In the data rows, the value 50 means zero.
Each row in the table below has a label, given by one hidden rule.
33;31;40;57;54;56;28;46;68;71;31;55;21 0
84;30;41;64;52;59;18;61;45;74;29;55;28 0
52;28;41;61;48;55;20;59;57;76;29;58;47 0
79;23;40;51;45;47;21;65;55;77;26;54;27 0
54;22;43;59;44;52;29;68;68;74;24;47;7 0
79;16;42;61;41;52;25;68;67;78;23;52;23 0
63;16;45;65;36;50;22;73;66;76;20;45;25 0
82;13;47;54;37;45;37;64;83;78;20;48;20 0
67;12;46;62;35;49;42;61;61;80;19;47;45 0
74;10;49;55;36;45;26;58;59;78;20;46;30 0
78;14;52;53;33;42;20;67;54;79;22;49;26 0
92;10;53;55;30;41;25;57;72;77;16;38;12 0
76;14;52;61;32;47;30;57;79;77;15;38;18 0
90;14;55;56;28;42;43;45;76;78;17;40;29 0
78;14;55;53;32;42;30;61;60;78;16;42;29 0
77;16;56;57;34;44;31;59;77;80;17;44;26 0
78;17;55;48;32;39;25;57;56;76;20;43;30 0
71;17;57;49;28;38;30;49;65;76;19;42;29 0
57;18;58;48;26;36;18;51;71;76;21;45;31 0
62;18;58;60;24;42;29;51;64;74;19;40;28 0
64;21;61;50;25;37;37;51;79;73;16;34;45 0
77;25;63;50;26;37;34;51;59;74;17;39;31 0
63;24;63;57;23;38;41;43;70;73;19;38;41 0
57;26;65;52;27;39;19;43;74;74;17;34;35 0
74;27;67;41;23;30;41;36;61;71;15;28;42 0
46;28;67;45;22;32;29;48;60;73;18;37;36 0
57;27;66;39;24;29;44;45;59;73;19;35;27 0
54;28;67;41;25;31;37;42;71;75;19;41;29 0
42;28;68;45;28;35;35;38;70;73;16;33;26 0
76;27;66;43;25;32;48;45;62;72;19;38;28 0
46;28;66;41;29;34;35;37;61;71;20;37;33 0
66;27;67;42;28;34;43;39;69;72;19;36;33 0
57;27;66;41;29;33;50;32;71;70;20;36;20 0
27;29;69;41;26;32;40;31;73;68;27;42;44 0
44;29;68;47;28;36;50;34;68;65;27;38;54 0
27;29;70;40;24;31;52;27;76;62;28;33;42 0
38;30;71;36;27;29;35;26;82;63;27;32;25 0
52;31;72;36;23;27;44;20;64;60;29;35;31 0
50;33;71;28;28;26;33;22;73;64;27;38;51 0
61;33;72;29;24;25;49;30;88;59;27;28;66 0
71;34;73;36;23;28;49;25;78;60;29;31;29 0
47;35;70;28;25;24;43;21;70;60;31;35;25 0
42;34;71;31;26;26;48;30;72;61;29;37;21 0
44;35;71;36;27;29;51;21;64;60;26;27;59 0
48;34;71;29;27;26;44;29;78;59;31;36;44 0
40;34;73;35;28;30;56;25;84;60;29;30;13 0
30;36;73;40;28;32;52;28;84;59;28;31;52 0
55;39;72;32;22;24;43;19;66;62;30;36;40 0
51;37;71;24;34;27;55;24;73;62;29;37;53 0
47;35;70;31;28;28;52;29;68;61;28;34;42 0
23;39;70;23;27;23;47;22;73;64;34;47;39 0
45;41;70;30;29;27;43;35;72;60;32;36;46 0
51;42;71;34;33;32;51;37;72;58;33;32;54 0
27;45;70;27;30;26;51;24;72;57;38;40;47 0
43;48;71;28;32;28;56;34;64;54;38;38;55 0
9;47;68;26;34;28;35;30;89;51;38;34;28 0
21;50;69;33;35;32;41;32;73;50;40;35;57 0
43;52;70;41;36;37;60;37;76;47;38;26;45 0
43;51;67;33;35;31;47;40;65;45;41;26;32 0
54;52;70;36;33;33;57;39;69;45;43;31;27 0
36;56;70;41;33;36;38;37;76;40;43;23;50 0
43;53;68;34;39;35;63;46;80;43;47;34;48 0
42;55;67;29;38;32;42;40;57;40;47;28;28 0
41;60;65;38;38;37;56;40;69;39;48;29;59 1
38;58;65;36;39;36;49;43;74;36;49;27;52 0
59;58;64;37;42;38;74;45;72;37;50;31;46 1
36;59;66;27;43;33;75;41;52;38;52;33;26 0
50;61;63;33;46;38;81;36;62;36;52;31;47 1
70;63;61;29;45;36;62;47;63;33;54;32;46 0
77;64;66;43;53;48;75;47;53;32;58;36;50 1
39;69;62;30;55;42;94;41;45;31;59;36;64 1
44;68;65;45;56;50;67;48;50;29;58;28;55 1
49;70;66;52;60;57;72;54;36;29;61;33;69 1
49;70;62;42;58;51;71;57;55;29;59;32;34 1
38;72;61;55;59;58;76;52;61;28;60;32;34 1
42;71;60;46;61;54;77;57;44;28;62;37;48 1
33;70;61;45;64;55;68;60;46;27;62;32;55 1
32;71;59;54;59;58;52;62;40;31;60;36;43 1
47;69;57;44;64;55;79;56;47;29;63;37;44 1
34;69;54;53;70;63;66;59;33;26;62;32;24 1
26;72;54;50;70;61;75;59;54;30;65;40;43 1
13;71;50;48;72;61;73;58;36;29;64;38;36 1
32;70;52;48;73;62;69;62;42;27;64;36;33 1
41;69;47;39;68;54;61;57;33;25;68;39;36 1
58;69;47;50;68;60;69;59;50;26;65;37;29 1
46;71;45;58;71;66;92;52;44;24;67;38;56 1
35;71;44;60;69;66;70;52;48;26;67;41;42 1
47;71;42;58;70;66;85;51;44;29;68;47;71 1
30;72;42;63;68;67;61;51;46;26;71;47;48 1
58;73;40;61;69;67;58;46;30;27;69;44;69 1
42;73;37;55;76;67;68;57;45;28;73;50;80 1
53;73;34;56;78;70;63;58;37;30;72;55;68 1
45;71;35;71;74;75;64;58;40;33;71;58;50 1
35;68;33;60;75;70;59;62;20;32;72;58;51 1
33;71;31;66;72;71;62;66;43;31;72;54;54 1
46;71;31;63;76;72;47;67;29;30;73;53;84 1
37;70;30;79;75;81;64;72;36;27;74;52;57 1
37;69;28;61;72;67;64;67;35;34;73;60;81 1
41;68;28;65;71;69;44;75;38;30;70;49;63 1
36;69;28;78;75;80;42;73;23;34;74;62;81 1
50;69;26;74;69;73;49;71;34;35;69;57;87 1
37;67;25;69;72;72;52;72;20;36;70;60;69 1
27;65;22;69;70;72;57;78;20;41;71;68;65 1
47;63;22;75;69;75;35;73;24;40;70;66;77 0
19;61;20;72;65;71;42;69;27;45;70;74;91 0
35;61;18;71;66;71;49;71;18;47;72;80;50 0
54;55;19;78;64;72;26;66;27;47;68;73;78 0
51;54;16;85;61;76;36;61;22;47;67;71;88 0
41;38;63;37;40;37;47;18;54;56;49;59;49 0
46;39;63;36;34;33;41;34;58;57;47;56;43 0
63;41;64;39;33;36;45;38;65;58;47;61;68 0
64;42;62;37;34;33;35;38;61;60;49;65;67 0
76;44;64;28;32;27;31;35;48;60;45;56;53 0
85;42;65;38;28;31;27;33;52;63;45;60;56 0
76;43;65;40;28;33;27;29;54;64;47;69;70 0
68;44;63;24;32;26;32;36;53;64;44;62;62 0
72;43;62;41;33;35;36;35;41;66;47;69;70 0
99;45;61;23;33;26;36;32;51;65;49;71;62 0
80;45;60;23;36;27;47;22;52;64;48;68;54 0
75;48;58;35;34;34;40;24;44;64;51;73;70 0
79;46;58;32;43;36;47;38;39;64;49;68;61 0
89;48;59;29;42;34;50;19;40;65;54;79;54 0
99;47;60;30;45;36;54;38;37;65;54;80;47 0
67;47;58;30;36;30;23;27;54;62;54;76;76 0
88;48;57;25;36;28;52;15;41;61;56;76;71 0
66;48;57;31;38;32;40;23;42;63;53;74;61 0
65;46;57;21;37;25;41;24;50;63;56;78;55 0
70;48;60;37;39;36;50;13;54;64;53;76;37 0
68;48;58;25;41;31;35;18;51;60;51;68;52 0
64;47;56;34;37;34;29;23;53;61;54;77;59 0
77;48;57;29;44;34;60;26;50;60;53;68;53 0
81;45;58;28;40;33;46;35;60;62;55;78;64 0
65;46;58;34;37;34;47;27;47;64;52;75;58 0
63;47;59;37;39;36;56;23;54;64;52;75;37 0
58;49;59;25;41;32;47;26;50;64;54;77;58 0
69;49;60;36;42;38;43;26;49;63;49;70;69 0
48;49;58;29;38;30;40;26;48;61;54;73;70 0
52;49;59;37;39;37;53;35;50;62;52;70;57 0
54;51;59;32;42;36;52;22;51;61;50;69;63 0
76;50;60;31;41;34;60;24;37;59;50;64;72 0
43;51;60;29;41;34;53;28;52;61;51;67;73 0
54;51;61;35;45;39;67;31;65;56;47;55;73 0
46;51;62;39;42;40;58;33;54;56;48;56;40 0
37;53;63;32;42;35;51;39;58;53;50;55;77 0
39;57;63;33;49;41;66;35;45;47;50;45;45 0
43;59;63;31;46;37;42;47;58;45;50;43;26 0
44;58;64;25;49;36;65;42;57;46;49;43;50 0
25;58;64;31;49;39;56;49;60;40;51;35;39 0
61;61;63;32;51;41;78;46;68;44;50;43;41 0
55;63;65;31;49;38;71;45;49;42;49;33;38 1
45;61;64;33;46;39;60;44;64;42;51;39;38 0
35;60;64;36;56;45;80;48;54;41;52;38;57 1
57;61;64;33;52;42;81;52;61;40;51;35;47 1
38;61;62;40;59;49;80;50;52;36;53;31;51 1
29;68;63;41;60;51;71;58;47;32;55;26;46 1
15;67;62;43;59;51;65;60;63;30;55;27;52 1
Here are more rows. What is the label of each one?
52;42;21;75;60;69;40;72;49;61;59;81;99: 0
46;67;50;42;68;55;74;54;48;24;69;39;59: 1
47;28;22;80;52;68;35;55;25;72;47;78;68: 0
53;68;56;50;65;58;72;68;59;30;58;32;47: 1
42;68;31;82;73;81;62;71;25;32;73;58;60: 1
31;70;32;63;71;69;58;71;29;30;67;46;78: 1
41;67;39;54;73;65;59;67;40;30;66;44;51: 1
39;34;23;81;50;67;38;61;33;64;56;80;68: 0
57;70;25;59;70;66;51;85;31;33;63;42;48: 1
6;59;20;73;66;72;39;77;31;44;65;67;58: 0
42;65;21;77;70;75;41;78;30;40;64;56;58: 0
48;67;58;44;62;54;57;59;55;28;59;31;38: 1
54;54;18;86;68;80;42;72;37;48;64;70;51: 0
27;68;49;60;69;67;71;61;65;23;70;41;22: 1
33;42;20;82;63;74;28;71;24;57;60;77;70: 0
33;27;23;84;47;67;20;51;29;77;52;96;61: 0
51;47;19;81;61;74;25;62;36;52;67;80;51: 0
47;50;19;75;68;74;38;64;19;50;68;77;54: 0
17;62;23;66;68;69;51;74;41;45;65;63;61: 0
55;68;51;48;68;59;76;61;36;26;67;39;31: 1
19;46;18;74;61;70;39;53;29;55;63;79;70: 0
51;66;51;52;68;61;78;62;41;28;64;36;49: 1
41;32;23;82;51;68;35;55;27;69;51;80;76: 0
44;67;55;50;65;58;76;64;43;28;60;29;40: 1
40;67;55;52;68;61;76;61;52;29;60;33;34: 1
39;69;25;73;70;74;46;80;22;37;62;50;56: 1
49;33;20;86;51;70;22;59;26;68;52;81;81: 0
40;53;17;78;68;74;46;71;18;50;66;75;58: 0
34;66;37;67;76;74;70;77;39;28;62;35;55: 1
35;66;40;72;75;77;60;64;45;26;67;38;41: 1
26;47;19;75;62;71;26;62;18;54;66;83;50: 0
22;66;54;54;68;61;91;60;50;27;64;35;45: 1
39;56;19;75;72;75;32;74;21;47;65;67;47: 0
26;67;46;53;71;62;65;50;48;23;70;40;44: 1
51;49;18;85;64;77;30;58;24;52;68;84;72: 0
60;66;52;45;66;57;77;58;51;25;63;31;55: 1
50;54;17;80;69;77;34;68;21;53;66;81;55: 0
36;72;25;67;73;72;42;80;28;30;69;49;59: 1
39;26;22;76;48;64;15;51;34;75;45;76;63: 0
60;67;34;65;78;74;51;67;40;30;66;42;43: 1
58;49;17;69;65;68;26;72;18;50;70;83;66: 0
47;68;24;69;70;72;48;86;22;38;66;56;54: 1
42;33;24;69;51;61;26;63;29;68;55;84;89: 0
47;58;18;74;72;74;28;76;32;46;63;65;60: 0
44;66;36;64;71;70;54;76;41;31;70;53;43: 1
53;65;23;81;69;78;60;83;27;43;64;60;88: 1
43;30;23;63;50;57;24;52;20;75;49;88;67: 0
59;51;18;82;73;80;37;76;17;49;68;76;55: 0
53;66;59;42;63;53;80;58;48;29;55;25;41: 1
42;67;37;70;80;77;61;65;41;29;64;40;46: 1
33;69;55;61;70;67;88;66;48;27;61;32;34: 1
39;38;23;79;55;69;43;67;29;61;59;81;64: 0
49;70;26;74;74;76;53;83;18;36;70;59;73: 1
38;66;44;57;72;65;64;59;47;25;70;45;43: 1
38;68;29;63;79;73;77;65;25;28;68;44;42: 1
